In the rows, zero is written as 128.
One turn moves each row of this set onto another row. After a few examples, where does it send each row asked below?
j993: [131 145  85 117 124 120 121 127 108 123 131 119 122 139 159 122 150 112
 148 123 120 170 150 102 130  86 138]
j781: [122 132 134 108 115 131 127 153 134 125  97 130 115 112 115 115 111 153
  78 142 117 111 176 144 139 157 128]
j138: [143 123 133 159 122 147 113  99 113 136 163 124 137 130  96 145 107 156
 152 117 162 115  99 150 142 145 136]
j459: [127 130 118 153 137 167 117  87 123 114 146 123 129 124  97 126 113 165
 159 115 141 114 102 154 143 110 140]
j685: [133 134 131 119  96 133 141 151 142 116 102 154 119 119 114 101  98 151
 105 133 125 128 174 129 130 167 120]
j226: [126 134 134 158 135 153 117  78 106 124 139 110 131 144 104 114 126 167
 146 122 149  92 108 150 140 131 125]
j514: [134 141  97 111 122 108 130 117  98 122 110 109 129 164 162 117 158 108
 140 126 137 157 149 125 120 102 135]
j393: [145 128  91 121 124 111 119 130 102 142 146 120 125 141 140 145 167  96
 145 122 140 171 145 117 127 116 129]
j244: [132 138 122 114 113 139 120 149 163 117 113 156 123  99 115 116 105 155
  94 126 112 119 175 136 151 147 129]
j577: [132 126 162 122 153  96 145 129 137 140 148 134 129 112 159 129 125  92
 120 116 111  84 122 122 129 119 105]
j495: [125 114 159 128 165 106 147 128 117 140 154 120 122 107 150 136 124  93
 131 119 113  87 106 131 116 107 114]
j150: [143 134 133 105  99 138 120 154 145 134 126 148 128 108 111 147 118 132
  80 124 119 123 164 128 145 167 128]
j242: [130 115 168 122 157 103 153 127 137 133 143 136 131 108 145 135 109  97
 125 116 120  82 108 149 122 123 117]
j313: [124 116 123 158 132 169 131  92 103 121 134 128 112 134  78 114 129 161
 158 123 141 115 110 152 123 137 122]
j910: [132 143  98 121 107 137 135 118  96 124 123 121 121 163 146 115 155 111
 142 121 120 164 142  93 113 108 122]

j242 moves to j577
j244 moves to j993
j910 moves to j313
Now these:
j514 moves to j226
j150 moves to j393

One turn moves each row of this set onto another row. After a few examples, where does it send each row asked below?
j952: [ 92  93  91 106 147 121  78 153 157 109 139 114 142 106 116 150 112 144]
j535: [104 143  98  99 157 109  86 144 116 143 131 124 141  81 163 140 159 123]
j858: [105 146 111 134 159 129 145 151 136 141 144 175 151 108 145 130  95 122]
j94: [106 168  94 100 211 145 138 154 132 134 152  97 159  93 134 141 163 138]
j895: [102 142  97 103 190 156 150 176 177 114 163  84 163  90 129 137 117 145]
j709: [ 83 182 122  92 167 125 131 139 149 134 187 122 163 104 136 119 146 132]
j19: [ 75 135 106 108 141 127  86 149 176 167 131  83 159 115 153 152 137 136]
j969: [146 161 108 128 139 107 157 139 146 143 150 103 145 114  98 163 148 126]
j34: [ 84 128 117  95 196 124 111 146 126 128 167  98 125  81 136 160 141 125]
j554: [123 132  65 147 164 143 113 153 163 165 165  86 129 131 136 159 112 118]
j708: [104 173 109 107 138 121 119 155 139 184 147  82 133 111 160 132 130 142]
j868: [106 123 108 132 158 113 122 159 173 121 130 175 145 116 125 143 105 130]
j210: [106  98  97 102 169 117 114 155 134 101 154  87 138 106 142 134 159 161]
j176: [ 87 144 114 119 150 115 131 159 157 127 143 176 159 114 148 107 129 128]
j857: [ 99 148  91 122 155 140 133 140 155 176 184  86 141 146 124 118 127 150]
j74: [ 77 145 102 115 106 131 125 164 120 118 153  98 170 119 122 120 141 113]
j575: [115 134  70 122 132 131 114 189 149 148 119 105 143  84 123 124 144  93]
j814: [156 137  64 128 156 133 131 168 160 105 145 108 153 123 120 136 117 162]
j281: [106 145 101 123 156 112 113 166 138 133 107 177 146 111 137 128 125 131]
j647: [123 153  88 121 185 163 152 140 154 163 164 119 166  89 127 138  92 133]
j103: [103 117 114 129 131 135 149 117 131 161 155 105 176  91 136 152 134 107]
j850: [102 126  91 115 155 132 124 157 176 154 135 111 153 112  60 139 136 122]
j6: [125 141  98 140 160 118 146 147 149 121 137 174 160 133 133 129 122 144]
j960: [105 153  73 132 147 128  86 160 155 133 133  82 150 151 131 167 139 138]
j151: [121 114  83 108 175 151 130 175 125 118 129  80 146  89 133 144 106 162]

j868 moves to j6
j535 moves to j952
j103 moves to j74
Now these:
j960 moves to j554
j151 moves to j895

One turn moves each row of this set onto another row. After a few examples, where does it send each row asked below?
j561: [107 151 130 122 136 110 138 146 132 137  98 142]
j279: [124 113 106 136 126 117 150 162 122 123 126 169]
j188: [129 137 141  90 147 134 136 156 134 128 145 106]
j679: [119 119 135 116 136 168 125 144 159 138 121 126]
j527: [138 116  91 139 109 107 126 137 152 114 118 150]
j442: [127 152 148 129 142 112  89 125  83 109 116 122]
j860: [160 121 112 123 134  85 143 150 119 103 137 150]
j913: [126 143 126 139  92 148 105 121 156 127 122 122]
j543: [144 111 152 139 145 106  93 145  78  96 136 146]
j719: [176 140 153 149 141 130  88 128 122 105 103 126]
j78: [157  98 133 161 123 113 130 127 117  92 125 166]
j223: [109 134  93 115 134  94 112 126 116 117 127 132]
j806: [136 132 164 126 168 161 114 152 122 147 135 140]
j658: [141 137 113 141 107  88 110 119  95 113 133 119]
j738: [136 138 160 173 130 158 106 114 134 139 140 138]
j773: [118 109 151 135  95 150 143 129 134  93 127 140]
j173: [142 139 140 122 101 135 112 154 158 121 149  97]
j865: [112 138 122 137 155 148 133 133 119 107 133 178]
j793: [132 144 147 129 170 130  83 145  97 117 158 125]
j101: [162 117 145 104 155 146 133 136 159 120 128 123]
j61: [111 123 132 136 143 114  95 119 129 106  97 101]
j422: [133 135 130 150 111  98 113 131 160  95 132 163]
j246: [179  91 160 136 134 122 123 153 132 134 127 123]
j971: [139 126 157 129 116 150 117 103 139 156 137 151]
j166: [100 110 148 153 130 131 114 134  99 131 170 153]
j735: [148 110 175 126 168 130  99 142 117 118 111 144]
j804: [127 132 121 113 146  84 108 153 104 111 156 113]
j287: [109 143 147 129 127 143  78 145 150 122 152 110]
j21: [129 126 139 113 123 166  69 151 130 126 134 141]
j416: [162 100 111 117 122 137 116 146 145 104 167 119]
j992: [132 119 144 173 108 134  86 128 136 123 168 125]
j116: [145 149 130 132  99 123 106 147 119 131 183 137]
j361: [139 118 126 153 158 111 111 173 101  82 130 131]
j288: [133 122 128 110 146 149 118 147  99 142 139  95]
j513: [138 131 137 165 135  83 142 120 112 111 140 120]
j980: [147 119 134 177 127 147 136 130 109 119 151 166]
j531: [160 120 145 106 180 120 121 143 119 122 142 159]
j667: [137 103 137 164 117 154 148 148 135 118 113 151]
j598: [136 117 148 174  89 124 106 113 123 118 121 139]
j443: [159 134 117 128 176 108 103 156 123 145 140 138]

j679 moves to j804
j667 moves to j188
Now these:
j246 moves to j561
j773 moves to j288
j223 moves to j992

One turn moves each row of this set onto another row. After a few examples, where does it send each row asked below?
j295: [108 129 143 115  86 185 121 154 165 122 159 138 137 159 103 159 109 148
  99 110 138 117  97 127 129 110 124 145 122 103 138 112 154 137 124 143
 212 132 159  94 157 118 145 169 137 102]
j891: [ 98 113 149 124 106 156 129 191 182 134 143 164 148 167 123 140 130 164
  79 106 128 132 138 139 102 134 155 139 134  99 161 105 152 143 107 121
 151 111 174  89 144 115  99 155 133 128]
j403: [152 127 118 102  87 131 105 169 124 163 139 153 135 183  97 155 105 135
  97 106 184  83 136 126 188 117 123 103 136 125 136  97 137 111 117 119
 139 143 160  80 163 106 136 137 113 109]
j779: [107 132 116  94 108 167  88 167 122 129 136 206 160 136 151 140 144  89
  73 107 135 127 127 120 122 139 134 121 146  92 161  88 170 134 125 159
 155 125 109  82 152 126 169 115 153 149]
j890: [125 136  90 101 102 181 113 164 125 156 135 154 154 169 109  67 125 126
 187 108 143 114 134 120 132 105 129 137 111 122 137 104 147 109 119 139
 138 105 162  88 195 124 134 134 158 117]
j920: [112 134 129 107 111 183 140 139 182 132 129 176 178 137 118 112 133 132
 102 115 150 111 159 120 133 154 130 106 136  75 112 113 160 157 102 167
 148 128 151  92 166 150 124 113 131 117]
j583: [111 144  99 106  92 184 127 152 140 135 129 163 140 150 121 163 160  67
 150 112 144 117 118 121 141 154 143 115 135 102 129  65 157 129 123 159
 173 138 133 118 171  86 172 146 164 103]
j681: [101 133 139  96  79 176 114 172 135 139 139 148 165 163 111 144 131 169
 106 124 139  92 158 115 115 104 147 140 146 106 137 109 101 127 125 128
 188 116 183 138 170 105  87 124 141 134]
j893: [151 125 128 102 112 125  94 164 138 162 126 144 133 145 140 117 106 110
  63  91 156 152 130 136 112 110 138 113 101 119 114 105 125 151 140 155
 127 113 165 104 160 128 139 138 150  91]
j24: [119 129 105 105 104 161 129 174  97 138 153 154 165 135 129 169 153 132
 137  98 135 101 111 130 160 122  94 156 138 110 184 104 114 122 135 170
 163 138 160 107 198 120 119 164 133 105]
j15: [113 160 135 109  95 189 117 163 112  75 128 173 136 146 106 158 130 131
 106 110 128 112 135 126 136 120 127 130 121 111 134  84 167 106 122 143
 231 112 160 117 164 115 140 157 151 130]
j835: [134 143 107 111 101 214 101 176 121 117 128 116 142 154 105 190 133 119
  84 103 173 115 140 124 139 130 127 135 142 100 130 102 191 111 113 136
 127  92 165  78 184  99 146 134 161 114]
j532: [138 138 125 110 126 114 120 179 123 139 146 125 146 158 134 115 128 117
 138 103 147 125 151 128 134 121 138 108 121 103 141 110 125  76  75 121
 126 150 180  64 156 128  95 123 178 144]
j184: [100 145 134 108  53 145 105 160 116 158 132 153 146 155 126 146 141 128
 152 104 146 110 125 126 130 147 118 134 111 116 135  71 128 107 116 132
  81 182 158 116 186  98 129 129 153 116]
j805: [ 96 129  76 103  88 173  83 159  95 128 148 174 147 175 120 156 137 129
  75 114 134 108 123 121 134  89 116 134 143 105 138 116  88 112 130 133
 186 100 161 115 153 105 132 148 153 110]
j64: [124 112 115 113 113 104 110 179 123 113 129 140 147 155 129 105 119 106
 111 117 125 130 102 110 107 123 124 140 124 131 122  97 181 113 106 160
  95 147 172  96 152 132 152 153 147  87]
j477: [100 131 115  87 117 133 114 155 134  97 114 168 138 121  94 154 151 158
 102 146 144  94 149 104 102 157 109 125 120 108  95  81 126 110 122 115
 116 138 147  75 136  84 126 135 146 118]
j566: [100 152  91 113 108 164 102 190 114 151 151 139 144 160 117 129 120  92
 173 136 140 127 144  84 107 113 133 142 141 143 151 102 150 112 132 143
 131 104 162  80 173 130 157 140 160 136]
j33: [174 138 101  81 106 175  88 188 141 149 142 158 174 168 153 117 127 103
 120  96 171 131 111 105 115 108 140 135 113 104 131 103 120 147 111 157
 139 125 164  77 155 102  99 124 161 128]
j675: [ 61 156 122 120  92 122  93 143 116 132 110 173 157 140 133 117 126 105
  81 116 132 109 160 141 126 149 142 124 172  98 117 104 120  96  90 131
 133 118 154  91 160 139 124 120 123 128]
j519: [125 117 107 106  95 183 123 156 146 116 131 138 155 170 130 156 113 144
 112  64 172 122 122 144 145 132 161 136 147 124 127 120 194  92  96 136
 159 110 169  85 183  88 130 106 159 139]
j141: [119 159 135 110 150 128 133 188 107 121 116 154 116 128 133 115 108 131
  94  91 140 124 171 133 132 106 148  89 145 100 144  95 136 103 125 159
 143 106 155  95 138 131  99 114 153 138]
j757: [124 174  94 101 148 161  98 195 126 121 130 170 169 138 137 150 123 129
 129 110 149 103 139  89 112  98 124 112 137 115 113 108 130 109 106 155
 140 100 151  59 160 128  94  95 159 131]
j414: [ 82 146 117 103 117 186 148 150 168 145 131 151 145 131 104 158 143 134
 164 104 131  88 110 131 135 128 145 107 133  98 119  81 161 128 126 149
 162 146 117 101 186 102 157 124 163 121]
j181: [120 104 132 137 113 152 132 173 151 130  97 141 152 130 119 130 163 143
 111 113 118 130 134 155 134 106 136 135 139 116 176 112 162 124 110 136
 168 160 139 134 150 116 150 178 139 116]
j635: [154 145 117 106 115 123  79 180 112 145 144 133 158 144 125 140 127 103
 100 108 145 126 146 107 130 115 107 116  76 122 120  99 120  93 104 121
 102 136 173  76 186 126 146 127 185 122]
j596: [107 151 101 113 120 130 121 141  98 127 137 142 181 143 134 166 152 140
 150 108 137  98 126 133 136 142 138 167 124 117 133 104 125 149 128 132
 184 122 163 117 207 127 113 157 130 132]
j424: [118 127 167 103 123 192 122 144 127 124  82 150 154 124 116 119 135 139
 119 106 157  99 136 131 104 156 156 111 128 114 121  98 137 120 138 147
 153 147 161 111 137  80 128 114 200 110]
j780: [ 78 159  90 122  97 140 125 131  85 128 136 157 130 170 118 152 140 121
 157 109 137 108 127 130 142 150 124 120 131  95 107  91 122 100 104 129
  90 162 153  96 159 116 127 144 164 133]
j505: [116  96 122  81  93 137 109 160 150 101 136 185 142 148 118 119 141 131
 109 104 164 124 126 125 131 152 125 139 126 103 138  88 110 108 123 136
 123 171 156  86 125  48 129 149 155 128]
j388: [118 131 102 124 120 168 107 178 117  92 130 218 146 164 116 145 135 134
  52  98 110 129 149 127 133 136 116 127 100 111 134  91 145 114 119 140
 150  76 165 107 161 108 141 153 156 117]
j540: [ 93 135  97 129 118 173 109 143 131 127  96 137 140 126 128 144 125 114
  90  94 160 103 115 112 121 145 127 107 135 116 139  99 123 118 135 142
 152 139 145  81  98  87 169 127 179  84]
j802: [123 119 138  81  66 178 122 156 114 159 133 161 159 142 117 106 121 124
  58 102 123 113 136 128 135 139 123 128 129  89 136 105 104 127 121 158
  92 145 156 115 167 133 146 139 148 155]
j737: [126 127 125 159 149 144 125 143 122 110 114 157 156 139 108 144 136 129
  96 135 104 111 151 123 152 128 127 143 120 118 132 114 155 120 117 147
 163 126 134 149 166 105 174 165 146 107]
j159: [115 146 131 112 140 127 115 189 112  82 117 136 153 140 111  77 122 131
 130 101 129 102 138 121 133 112 136 133 115  93 136  78 182 113 110 146
  90 144 163 104 158 124 134 151 154 132]
j509: [134 136 134  81 110 134 103 175  93 130 117 172 138 173  93 174 132 128
 111 116 182 104 155 141 156 113 148  94 152 137 106 105 147 113 129 111
 145 145 171  91 179 123 128 151 149 163]

j891 moves to j893
j596 moves to j890
j635 moves to j15
Now these:
j920 moves to j802
j780 moves to j414
j681 moves to j33
j519 moves to j403
j424 moves to j505
j181 moves to j64

